In the rows, 128 means zero.
The rows of X fall into several groups, and each row is roughly a mix of its group's hidden directions; some rows fit no group.
X:
[[114 143 107 122 100 153 161 127 101 159]
 [112 151 108  90 133 116 141 137 115  84]
 [149  76 129 132 153 133  99 117 138 111]
 [123 105 113 104 144 128  74 148 121 116]
 [135 109 171 128 132 163 130 139 133 166]
 [112 143 114  79 139 124 101 138 108 102]
 [147 126 110 175 155 131 107 147 154 132]
 [143 123  94  94 144  90 118 139 126 104]
 [123 173 107 139  96 125 164 132 121 122]
 [151  96 123 112 136  96  87 127 139 107]
 [124 111 110  89 141 131  79 144 120 117]
 [128 121 159 151 128 108  80 151 141 141]
 [148 135 141  88 132  92 136 126 101 157]
 [139  90 117 150 139 133  76 135 135 136]
 [128 163 142 110 123 135 164 141  90 110]
 [125  98 155 162 143 152  98 130 128 152]
 [125 137 148 131 118 126 184 125 142  94]
 [158  96 125 160 148 115 108 156 148 123]
 [145 116 131  98 155  98 106 168 126 122]
 [ 96 154 112 101 128 141 109 141  88 140]
 [124 143  92  91 110 123 113 151 101 109]
 [106 133 122 153 107 160 114 122 169 103]
 [131 121 126 106 142 103  75 154 128 112]
 [114 142 153 116 111  99 134 161 138  88]
 [119  79 120  96 135 138 124  97 110 120]
 [143 108 128 131 148 146  77 145 123 157]
 [111 109 131 140 133 118  74 145 104 108]
 [109 120 161  77 108 125 118 129 106 123]
 [159  99 157 127 149 137 152 114 154 151]
 [111 158 122 120 123 165 167 104 110 137]
 [105 136 103  83 109 118 150 121  98 123]
 [101 146 124 143 104 155 159 108 158 114]
 [ 97 155 112 105 122 145 117 139  85 142]
 [117 100  69 129 136 123 131 104 134 121]
 [124 146 116 129 108 137 186 115 112 108]
 [113 149 117 123 106 143 176 110 114 156]
 [153 129 140 107 145  77 125 138 154 110]
 [134 142 128 100  99 127 162 123  83 132]
 [138 130 165 102 112 119 126 123  99 171]
 [158 117 148 169 129 107 129 138 166 135]
 [121 132 167 134 128 142 175 129 130 160]
 [120 144 164 125 124 132 184 133 131 143]
 [127 152 142 131 127 134 189 104 127 135]
 [ 90 113 111 112 141 133  79 130 110 130]
 [139  94 125 123 149 104  87 142 147 104]
 [130  92 113 119 146 111  91 138 142  93]
 [156  82 149 131 162 116 114 127 143 134]
 [130 180 116 117 142 133 148 153 111 102]
 [141 147 145 124 127 140 125 178 164 148]
 [135 111 153 136 128 160 118 155  90 155]
 [121 159 131 144 124 150 183 109 127 132]
 [130 127  89 113 120 127 170 127 107 160]
 [147 101 160 120 145 104 106 164 111 130]
 [147  95 145 170 132 143 140 113 133 160]
 [120  82 117 135 131 136 116  94 154 155]
 [142 103 133 141 141 122  85 146 154 161]
 [113 142  84  90 117 111 129 122 101 115]
 [128 161 114  87 111 108 153 119 118 102]
 [158 112 154 166 110 110 136 128 151 153]
 [137 113 151 153 134 137  88 152 159 148]
 [154 106 161 139 157 119 101 127 158 114]
 [134 137 164  94 120 133 159 119 104 156]
 [120 156 151 116 125 142 181 133 129 151]
 [139 116 153 146 127 132  88 151 161 154]
 [141 103 135 146 144 143  76 138 132 154]
 [149 175 144 153 129 114 126 158 150 132]
 [118 129 155 130 126 130 178 116 116 167]
 [125 115 127 104 150 122  70 134 148 121]
 [142 106 136 104 159 113  81 142 121 116]
 [126 104 135  74 139 106 118 116 110 109]
 [131  95 137 150 144 152  82 141 123 148]
 [161 132 126 109 146  81 144 118 144 104]
 [102 132 129 127 108 134 185 102 125 130]
 [153 139 177 104 140 106 130 137 114 150]
 [139 116 114 149 116  96 131 112 180 117]
 [136 153 130 105 122  94 169 114 144 104]
 [153  99 126 156 153 122  95 153 151 125]
 [112 155 129 118 102 129 181 105 129 122]
 [149 116 129 173 136 143 134  95 158 113]
 [137 139 153 169 117 164 140 130 153 148]
 [158 123 122 173 128 119 114 113 167 138]
 [138  78 129 119 148 109  97 123 150 110]
 [137 107 143 143 140 129  72 148 131 150]
 [113 142  93 157 120 140 122 146 141  84]
 [142 113 152 144 141 122  85 142 130 169]
 [149 111 153 125 153  93  96 114 116 151]
 [107 137  97 138 128 136 153 102 126  82]
 [139  77 123 127 144 118  95 123 150 105]
 [127 145 135 155 131 157 177 113 119 151]
 [150 116 151 127 153  85  95 118 139 142]
 [116  90 150 143 132 171 135 103 129 145]
 [142  90 148 147 144 130  94 125 139 162]
 [141 143 133  83 124 122 136 109  81 133]
 [110 147 163 157 113 125 155 115 148 158]
 [117 142 142 114  93 139 176 114 106 133]
 [117  97 103 116 140 149  85 152 126 143]
 [132 148 137 120 130 109  89 166  98 147]
 [136 107 137 108 126  94 113  93 107 161]
 [159 108 128 154 157 115  96 139 158 121]
 [147 106 149 167 119 130 153 112 149 157]
 [117  98  93 157 134 127 114 155 112 100]
 [140 124 111 110 142 118  72 152 111 137]
 [117  98  98  73 139 119 125 132 126 127]
 [141  95 152 146 142 136 102 119 132 172]
 [129  97  93 129 129 140 151  85 110 119]
 [146 128 111 128 153  88 102 140 166 127]
 [137 127 155  98 141 113 114 178 109 133]
 [146 112 145 149 162 129  85 132 156 126]
 [100 157 131 151 124 166 143 150 117 154]
 [137 119 153 155 135 142  92 158 159 141]
 [129 126 138  91 127  80 105 155 137 123]
 [156 101 151 132 161 110 105 129 158 112]
 [132 161 124 112 126 104 182 115 129 121]
 [130 106 115 107 141  96  91 143 109  99]
 [135 121 153 153 128 144  93 158 160 147]
 [127 142  94 116 128  87 134 110 103  96]
 [123 148 122  84 110 104 158 114 113 105]
 [152 105 126 151 160 125  85 148 141 132]
 [130 120 153 163 121 123 167 105 152 106]
 [136 129 137 174 111 160 151 140 145 153]
 [148  96 147 133 164 112  97 123 123 156]
 [124 135 166 129 131 146 175 135 129 161]
 [119 125 118 154 122 134  82 160 159 118]
 [118 170 137 119 120 144 176 121 121 112]
 [107 120  91 163 115 131  99 114 129 101]
 [146  75 134 150 148 132  97 128 126 138]
 [120 151 121 101 120 131 180 114 110 107]
 [129 161 117 166 117 126 163 127 162 129]
 [116 158 124 149 109 137 181 128 115 142]
 [ 97 137 121 134 115 172 115 145  95 146]
 [135 120 160 110 125  95 119  87 110 150]
 [115  94 152 146 130 169 125 101 123 149]
 [118 143 125 138 109 144 180 110 123 160]
 [139 126 168 143 146 165 130 165 130 134]
 [133  88 156 140 146 130 108  99 102 147]
 [137 114 150 163 127 134 168 103 151 109]
 [164 114 130 129 159 119  88 141 113 153]
 [ 97 154 128 145 119 169 135 150 109 152]
 [118 110 108 132 150 128  70 149 133 122]
 [127 160 134 117 127 143 169 147 100  98]
 [112 127 116  80 138  97 113 117 116  99]
 [127 141  93 130 115 102 149 150 158  96]
 [129 122 107 101 148  92 101 125  91 117]
 [125 136 104 129 116 139 174 113 129  84]
 [140 106 154 103 143 122 131 108 114 176]
 [129 157 146 127 111  98 158 151 100 152]
 [116 141 126 122 108 138 181  93 115 134]
 [114 159  90 122 108 111 144 122 119  90]
 [133 120 134 132 140 142  73 150 128 163]
 [115 103 150 146 132 167 103 134 113 161]
 [121 152 141  85 131 135 153 164 110 142]
 [108 182 120 112 108 119 156 140 120 122]
 [154  90 147 161 146 131 144 111 152 138]
 [128  99 115  93 153 132  98 124 107  97]
 [132 138 148 142 118 113 158 113 180 112]
 [120 132 142 153 133 184 145 115 108 141]
 [118 113 135 167 133 162  95 147 139 150]
 [121 149 140 102 115 105 181 110 126 133]
 [140 116 125  87 121  79 117 123 133 105]
 [140 114  94 103 139 124  85 143 109 109]
 [ 87 117 118  93 107 139 151 131 100 141]
 [134 141 153 121 121  95 107 114 175 144]
 [162  89 125 158 150 120 117 100 124 125]
 [138 122 107 116 140 122  68 144 114 140]
 [140 132 132  94 149  90 157  96 125 124]
 [106 145 113  73 124 127 130 118 113 101]
 [108 173 134 127 134 129 172 137 113 147]]
Each list below has one row that fits no group; the rest each fit one group, if only roughly. Name that row.
  Q467: [106  98 134 150 110 144  88 140 147 151]
  Q12: [138  92 125  85 152 105 107 129 122 114]
  Q923: [148 104 143 158 163 132 103 142 138 157]
  Q679: [131 126 144 170 149 168 109 145 144 139]
  Q17: [126 132 180 115 117 145 153 110 132 158]
  Q27: [ 98 160 112 100  99 111 151 130 122 106]
  Q409: [133 123  92  97 130 107  92 137 106 104]
  Q672: [136 100 116 156 131 136  79 122 147 105]
  Q390: [154  83 118 127 149 116 109 100 150 114]
  Q867: [115 156 113 125 101 128 176 126 110 105]
  Q624: [108 152 141  84 124 117 143  97 115 103]
 -> Q390
  Q142: [119 147 105 135 108 163 172 123 106 135]
  Q878: [125 110 150 131 136 109  99 140 161  85]
  Q890: [141 142  99 120 155 118 133 179 134 110]
  Q655: [118 152 135 129 117 138 189 109 138 126]
  Q742: [116 163 134 132 112 125 182 124 127 149]
  Q870: [109 148 104 105 111 141 175 113 123 109]
  Q643: [111 149 132 172  98 151 139 146 152 125]
  Q784: [121  93 113 135 133 164 114 105 116 166]
  Q202: [134 133 163 100 127 109 174 104 130 123]
  Q94: [153  89 131 154 155 128  92 130 140 139]
  Q951: [115 169 134 134 109 102 154 114 149  98]
  Q803: [139 160 136 125 111 141 180 111 133 149]
 -> Q142
  Q594: [136  98 133 170 134 145 108 101 142 154]
  Q347: [120 159 129 167 112 143 165 115 134 151]
  Q243: [152 100 121 130 157 126  79 142 114 130]
  Q384: [141  81 119 110 142 100  97 110 136 133]
  Q7: [121 163 132 124  92 115 177 123 132 129]
  Q63: [149 145 147 124 127 120 179  97 121 145]
  Q155: [107 144  85 131  94 152 139 143 125 105]
  Q682: [149 126 120  98 148  84 106 154 125 112]
  Q9: [128 129 102 167 137 133  94 157 154 117]
  Q702: [146  85 139 147 147 115  88 142 122 140]
  Q425: [138 118  87 121 134 136  90 167 130 117]
  Q435: [151  85 140 149 148 114  92 143 129 138]
  Q902: [123 133 164 114 125 135 177 102 118 145]
 -> Q384
  Q46: [126 162 128 102 121 127 176 113 107 109]
  Q626: [104 147 101 157 114 161 114 150 124 155]
  Q875: [117 139 116 126 120 173 159 124 146  91]
  Q397: [135 139 121 165 104 128 180 123 140 126]
  Q692: [122 162 118 105 124 116 174 115 126  98]
  Q644: [133 147 152 113 122 119 181  98 135 117]
  Q722: [105 157 149 149 106 139 167 120 155 128]
  Q837: [130 156 155 153 133 145 175 130 131 106]
  Q342: [134 100 110 154 143 139  79 147 124 143]
  Q975: [148 106 124 155 151 107  96 156 144 106]
  Q547: [129 159 134 113 123 121 185 107 125 116]
  Q757: [128 146 138 141 106 145 180 103 136 148]
  Q222: [111 146 124 139 134 176 118 152  93 139]
 -> Q837
  Q281: [151  98 106 148 138 138 146  84 133 108]
  Q653: [111 151 119  81 106  96 142 134 115 117]
  Q20: [130 116  89 112 148 136  94 102 149 106]
  Q428: [121 140 136 129 104 131 185 111 112 150]
  Q408: [132  97 115 161 130 139  82 107 140 136]
  Q242: [135 109 146 171 151 164 109 133 141 142]
  Q65: [119 149 157 106 117 125 180 109 127 125]
  Q912: [104 154 121  96 112 125 106 147  90 146]
  Q144: [146  98 118 169 153 141 100 129 135 151]
  Q154: [128 103 105 158 161 120 105 117 157 107]
  Q273: [142 156 110 114 128 103 171 110 134 100]
  Q771: [110 143 120 112 106 154 166 123  92 109]
  Q647: [139  94 130  91 142 110  96 138 102 114]
 -> Q20
  Q565: [104 162  95 106 125 153 104 136 112 112]
  Q574: [142  93 128 132 165 110  89 142 137 113]
  Q631: [148  96 109 144 140 140  86 125 139  98]
  Q695: [108 101 102  97 123 157 145 122  94 135]
  Q361: [114 138 114 168 125 181 117 137 125 128]
  Q726: [121 157 127 101 110 138 178 130 110 113]
  Q418: [126 145 127 112 110 114 181  93 129 118]
  Q269: [128 101 118 134 136 128  70 155 126 140]
  Q257: [110 136 159 107 131 127 161  82 118 140]
  Q856: [134 126  90 109 139 138  85 163 126 127]
  Q370: [127 134 180 120 120 153 156 106 136 144]
  Q419: [109 126 124  78 125 152 145 118 103 103]
  Q322: [150  87 151 154 146 147 118 133 133 159]
 -> Q419
  Q619: [107 156 134 121 106 122 175 124 110 155]
  Q326: [118 148 123 146  99 123 162 109 168 112]
  Q751: [159  99 128 135 152 119  79 139 121 128]
  Q247: [119 106 121 102 136 122  78 149 128  99]
  Q826: [151 129 150 152 125 116 181 109 131 141]
  Q592: [120 130 131 162 126 155 108 156 169 111]
  Q348: [137 158  99 109 138  83 133 134 145 106]
  Q575: [110 131 150 118  98 142 162 131 111 168]
  Q484: [132 102 122  90 135 139 144  98  93 107]
  Q823: [147 105 132 173 140 108 107 151 153 132]
  Q589: [124 145 145 181 109 150 141 140 152 131]
  Q550: [110 169 100 111 109 101 141 126 126  99]
  Q110: [124 141 121 116 124 140 194 112 124 121]
  Q307: [120 150 146 156 108 155 163 114 142 154]
  Q998: [148 144 119 102 141 111 128 181 109 136]
 -> Q575
  Q396: [147 116 119 151 152 123  93 167 151 140]
  Q949: [146  82 152 138 150 151 110 134 126 154]
  Q665: [146  91 111 145 137 136  78 124 134 115]
  Q285: [112 159 119 123 112 149 172 128 152 104]
  Q920: [119 124  78 146 144 119 133 114 134  88]
  Q686: [137 103 102 154 146 138  81 143 124 140]
  Q818: [150 111  91 120 139 103 100 115 114  96]
  Q274: [128 114 138 142 107  96 135 109 180 124]
  Q268: [111 153 121 119 110 151 177 119 143 105]
  Q21: [108 133 108  98 121  97 115 148 127  85]
  Q148: [117 144 135 149 115 148 172 107 156 105]
  Q905: [133 115 111 113 147 103 100 151 133  82]
  Q129: [146 151 164 129 118 112 166  98 141 143]
 -> Q129
  Q340: [128 122 154 155 124 157 174 113 151 132]
  Q845: [105 118 100  96 114 119 101 154 127  96]
  Q503: [149 103 154 103 142  82 118 129 145 131]
  Q717: [160 119 160 157 132 136 151 112 144 161]
  Q114: [142 155 114 106 119  92 123 157 162 141]
  Q216: [168 104 131 135 162 124  96 145 150 131]
  Q863: [117 150 136 146 114 141 178 104 152 118]
  Q809: [137 114 133 147 134 122  65 145 141 135]
  Q931: [161 129 133 156 145  97 104 145 131  94]
  Q38: [137 101 133 147 149 114  78 129 152 144]
  Q134: [140 117 144 141 142  98  77 127 154 132]
  Q23: [141 100 107 114 141 109  79 138 110 114]
  Q79: [106  97 127 157 109 148 111  87 135 135]
  Q510: [117 150  94 139  90 141 128 158 106 112]
  Q478: [129 148 144 137  94 129 172  93 132 130]
 -> Q478
  Q661: [106 120 121 113 116 153 182 107 114 131]
  Q933: [113 154 130 141 101 121 148 129 176 104]
  Q193: [124 165 117 100 115 125 166 143 106 107]
  Q783: [147 114 123 111 174 109 138 111 147 161]
  Q366: [126 123 126 141 147 157  74 138 115 152]
  Q83: [135 140 143 158 128 164 155 111 117 165]
  Q816: [145 113 135 121 163  98  98 128 152  98]
  Q310: [106 146 107 113 110 160 169 108 135 112]
  Q263: [101 167 138 141 103 129 162 116 155 123]
  Q615: [126 147 131 171 122 161 156 126 124 160]
  Q98: [160 101 164 142 144 118 112 125 135 163]
  Q813: [153 100 153 151 151 135  90 141 135 147]
  Q972: [121 142 105  74 111 111 133 112 106 135]
  Q874: [143  84 142 149 148 146 100 136 130 155]
 -> Q972
